Here are some points, one per row:
[ 0.7  0.2 -1.   0.8  0.6  1.9 -0.4 -0.5  2.4 -0.6 -0.3  0.2 -1.   1.5
 -0.2  0.9  1.8  0.  -3.7  0.7 -1.1  1.3  0.   0.4]
[ 1.   0.1  1.   0.1  0.   0.4 -0.4  0.2 -3.3 -0.7  0.2 -0.3  0.3  0.3
  2.2 -0.1 -0.8  1.7 -0.1 -0.1  0.7 -0.9  0.1 -0.9]
[ 0.4 -0.9  0.8  2.1 -3.  -1.8  1.3 -0.9  0.1 -1.   0.8  1.2  2.5 -1.8
 -0.1 -2.1  1.  -0.2  0.1  0.2 -1.1 -0.9 -1.4  0.7]
[ 0.1  0.1 -0.9  0.1  0.  -0.3  0.   0.7 -0.1  1.  -0.6 -0.2  0.2 -0.3
 -0.1  1.3 -0.6 -0.1 -0.2 -0.4 -1.2  0.5 -0.4  0.3]
[-1.6 -0.4  0.1 -0.8  0.4 -0.4  0.5  0.6 -2.1  0.3 -1.1  0.5  1.2 -0.5
  0.6  0.   0.7 -0.1  0.   0.   1.   1.4 -1.3  0.2]
[-1.8 -0.9  0.2 -2.8  0.7 -0.3  1.6  0.2  0.   1.7 -1.6  2.5  0.7 -0.7
 -2.3  1.   1.4  0.  -0.2 -0.5  2.6  0.1 -0.8 -0.3]
[-0.5  0.7  0.   0.6 -0.8  2.2 -0.4  0.7  1.3 -0.1  1.3 -0.3 -1.6  2.6
  1.6  0.9  1.2 -0.1  0.   1.1  0.   0.   1.5  0.1]
[ 1.8 -0.5  0.7 -0.1 -0.1 -0.8 -1.  -0.1  0.   1.3  0.  -0.9 -1.   0.9
 -0.2  0.4 -1.   2.4  0.  -0.2 -0.2  0.3  0.1  0. ]
[ 0.2  0.9 -0.2  0.   0.6  0.2 -0.5 -0.1  0.6 -1.  -0.4 -0.1 -0.1 -1.1
  2.2 -0.1 -0.3  2.1  0.   1.  -0.4 -0.7  0.  -0.6]
[-0.8  1.2 -0.1  0.   0.5 -0.3  1.4 -0.2 -0.2  1.   0.3 -0.7  0.4  0.7
 -0.1  0.2  1.2 -0.1  0.7  0.  -0.6  1.9  0.  -0.2]
[ 0.4 -2.3 -3.3 -1.4 -0.6 -0.6  1.7 -1.4 -0.1  3.2  1.8 -0.7 -1.5 -1.2
 -0.7 -0.7 -0.3 -0.2  0.1 -3.3 -0.4 -0.9 -0.5 -0.7]
[ 0.7  0.1  0.2  0.2  0.6 -0.5  0.2  0.9 -0.1  0.1  0.  -0.7 -0.9 -0.1
  0.3  0.5  1.1 -0.2  2.1 -0.2 -0.6  0.9  0.1  0.1]
[-0.1 -0.6  0.8  0.4 -0.5 -1.6  0.  -0.9 -0.1 -0.4  0.6 -0.3  0.2  0.4
 -0.1 -0.7 -0.1 -0.1  0.  -0.4 -0.1 -0.6 -0.3  0.5]
[-2.8 -1.5  0.4 -3.2  2.1  1.3  1.4  0.3 -0.1 -0.8 -2.4  1.8  1.3  0.8
 -0.1  0.   1.7  0.  -0.7 -0.6  1.1  0.1 -1.3  0.2]
[ 1.3  0.2  1.   0.2  0.2  1.2  0.4  0.3 -0.1 -0.9 -0.3 -0.8  0.   0.2
 -0.3 -0.6 -0.8  0.5  1.4 -0.1  0.4 -0.9  0.  -0.4]
[ 1.4  1.3  1.   1.2 -1.3  0.3 -1.4 -2.9 -0.2  1.   0.1  0.7 -0.6  0.4
 -0.1  0.3  1.1 -0.1  1.5  0.8 -0.6  0.5  2.2  0.1]
[-1.2 -1.3  0.  -0.5  1.7  0.2  0.6  0.3 -0.1 -0.3 -0.6  0.8 -0.1 -1.5
 -0.2  1.4 -0.5  0.5  0.  -0.1  1.2  0.1 -0.5  0.3]
[ 0.6 -0.1  0.7  0.6 -0.1  0.5  0.   0.2 -1.8 -0.4  0.  -0.5  0.1  0.1
 -0.2 -0.1 -0.8 -0.1 -1.1  0.5  0.1 -0.9  0.6 -0.9]
[-1.1  2.2  0.6  0.8 -1.5  1.  -2.7  0.  -0.2  0.8  0.   1.8 -0.8  0.5
 -2.3 -1.2  1.9  0.   0.3  1.3 -0.7 -1.5  3.4 -2.7]
[ 0.2  0.8 -1.1 -0.3  0.8 -0.9 -0.2 -0.1 -0.2 -1.  -0.3  0.   0.  -0.4
 -0.2  1.  -0.8 -0.3  0.   0.2 -0.1 -0.5 -0.1  0.5]
[-0.9  0.9  0.   0.1  0.1 -0.8  0.3  0.3 -0.1  1.  -0.5 -0.6  1.1 -0.1
 -3.2 -1.1  0.7  0.   0.  -0.2  0.9  2.  -0.8  0.1]
[ 0.6  0.6 -0.1 -1.1  0.3  0.3  0.2 -0.8  1.5 -0.9 -0.3 -0.8  0.5 -0.6
  0.9  0.  -0.4 -2.2 -1.1  0.9  0.1 -0.6 -0.2 -0.3]
[ 0.7  0.8 -1.  -0.2  0.5  0.5 -0.9 -0.6 -0.2 -0.6 -0.4  0.3 -0.1 -0.7
 -0.2  0.  -0.4 -1.4  0.6  1.8 -0.4 -0.1 -0.7  0.1]
[-0.6 -0.4 -0.3  0.6 -1.5 -0.5  1.5 -0.7 -0.1 -0.6  1.4 -0.9  1.3 -0.4
  0.3 -0.4 -1.   3.3  0.5  0.2 -0.5  0.  -0.2  0.9]
[ 0.2  0.3  1.9  0.9 -1.2 -0.3  0.   2.  -0.2 -0.7  0.9  0.  -0.1  0.7
 -0.2 -1.3 -1.5 -0.4 -1.8 -0.7  0.8 -0.7 -0.2 -2.4]
[-0.3  1.8  0.6 -0.3  0.4  0.1 -1.2 -1.1  1.9 -1.7  1.1  0.7  1.1 -2.7
  0.7 -1.5 -1.3 -0.1  0.1  0.8 -0.8 -1.   0.2 -1.7]
[ 0.5  0.7  0.5  0.3 -0.5  0.  -0.7 -1.  -0.2 -0.1  0.2 -0.1 -0.6  1.4
  0.3  0.1  0.4 -0.1  1.3  0.6 -0.5 -0.6  0.1 -0.8]
[ 0.3 -2.  -1.2 -0.5 -0.2 -2.9 -1.3  2.5 -0.1  0.3  2.4  0.6 -2.4  0.3
 -0.1 -0.4 -1.4 -0.1  0.  -1.3 -0.2 -0.5  1.   2.8]
[ 0.3 -0.8  1.1  0.7  0.5  0.6 -0.5  0.9 -0.2 -0.6 -0.8 -0.9 -0.5  0.8
 -0.2  2.2  0.2 -1.7  0.6  0.3 -0.6 -0.6  0.6  1.9]
[-1.4  0.6  0.  -0.1  0.4 -0.6  0.6  1.3  0.   1.3 -1.4  0.8  1.4 -0.7
  1.8 -1.4  1.  -0.1 -0.2  0.2  2.5  2.3 -1.1  0.1]
[-0.2 -0.8 -1.1  0.  -0.7  0.1  0.8  0.4 -0.1  0.6  1.  -2.4  1.4  0.5
 -0.2  0.1 -1.4 -0.1  0.7  1.  -1.2 -1.1  1.1  0.6]
[ 0.5 -0.9 -0.3 -0.2  1.4  1.   0.9  1.4 -0.1 -2.  -1.3  0.5 -0.1  0.6
 -0.2  0.4 -0.3 -2.2  1.4 -0.4  2.1 -0.3  0.5 -0.2]
[ 0.8 -0.1  0.9  0.7  0.3  0.9 -0.7 -0.3  1.4  0.6 -0.3 -0.6 -0.1  1.
 -0.2  0.5 -1.1 -0.1  0.1  0.4 -0.4 -0.6 -0.5 -0.7]
[-0.3 -0.3  0.9  0.2 -1.5 -0.4  0.3  0.2  2.2 -0.6 -0.2 -0.5  0.3 -0.2
  0.8  0.  -0.5 -0.1  0.  -0.9  0.5  0.  -0.2  0.2]
[ 1.3 -0.3 -2.  -0.9  1.2 -1.1 -0.9 -1.9 -0.2  0.6  1.1  2.1 -0.2  0.3
 -0.1 -0.8 -1.1 -0.1 -2.3 -2.9 -1.5  2.7 -0.8  0.3]
[ 0.9  0.8  0.5  0.3 -0.2  0.6 -1.1 -0.8 -0.8  0.4  0.3 -0.5 -0.8  0.7
 -0.1 -1.1  0.6 -0.1 -0.1  0.5 -0.5  0.4  1.2  0.4]
[-1.2 -0.1 -1.3  1.2  0.2  0.8  0.7  0.9 -0.2 -0.2 -0.9 -1.7 -1.6 -1.7
 -0.2  2.6  0.6  0.  -0.1 -0.1 -0.2 -0.4 -1.4  1.8]
These points spread out most along one direction. For each point below, how far along it does it lie, from 0 to 99? The average is 50, and the first point in the table lies past the average. One standard deviation of the points above along it is 16.
[ 0.3 -0.8  1.1  0.7  0.5  0.6 -0.5  0.9 -0.2 -0.6 -0.8 -0.9 -0.5  0.8
 -0.2  2.2  0.2 -1.7  0.6  0.3 -0.6 -0.6  0.6  1.9] -> 54
[-1.6 -0.4  0.1 -0.8  0.4 -0.4  0.5  0.6 -2.1  0.3 -1.1  0.5  1.2 -0.5
  0.6  0.   0.7 -0.1  0.   0.   1.   1.4 -1.3  0.2] -> 26
[-0.8  1.2 -0.1  0.   0.5 -0.3  1.4 -0.2 -0.2  1.   0.3 -0.7  0.4  0.7
 -0.1  0.2  1.2 -0.1  0.7  0.  -0.6  1.9  0.  -0.2] -> 45
[ 0.7  0.1  0.2  0.2  0.6 -0.5  0.2  0.9 -0.1  0.1  0.  -0.7 -0.9 -0.1
  0.3  0.5  1.1 -0.2  2.1 -0.2 -0.6  0.9  0.1  0.1] -> 51
[ 0.4 -0.9  0.8  2.1 -3.  -1.8  1.3 -0.9  0.1 -1.   0.8  1.2  2.5 -1.8
 -0.1 -2.1  1.  -0.2  0.1  0.2 -1.1 -0.9 -1.4  0.7] -> 55
[-0.6 -0.4 -0.3  0.6 -1.5 -0.5  1.5 -0.7 -0.1 -0.6  1.4 -0.9  1.3 -0.4
  0.3 -0.4 -1.   3.3  0.5  0.2 -0.5  0.  -0.2  0.9] -> 54
[ 0.2  0.8 -1.1 -0.3  0.8 -0.9 -0.2 -0.1 -0.2 -1.  -0.3  0.   0.  -0.4
 -0.2  1.  -0.8 -0.3  0.   0.2 -0.1 -0.5 -0.1  0.5] -> 48
[ 0.2  0.3  1.9  0.9 -1.2 -0.3  0.   2.  -0.2 -0.7  0.9  0.  -0.1  0.7
 -0.2 -1.3 -1.5 -0.4 -1.8 -0.7  0.8 -0.7 -0.2 -2.4] -> 60
[ 0.4 -2.3 -3.3 -1.4 -0.6 -0.6  1.7 -1.4 -0.1  3.2  1.8 -0.7 -1.5 -1.2
 -0.7 -0.7 -0.3 -0.2  0.1 -3.3 -0.4 -0.9 -0.5 -0.7] -> 35
[ 0.3 -2.  -1.2 -0.5 -0.2 -2.9 -1.3  2.5 -0.1  0.3  2.4  0.6 -2.4  0.3
 -0.1 -0.4 -1.4 -0.1  0.  -1.3 -0.2 -0.5  1.   2.8] -> 50
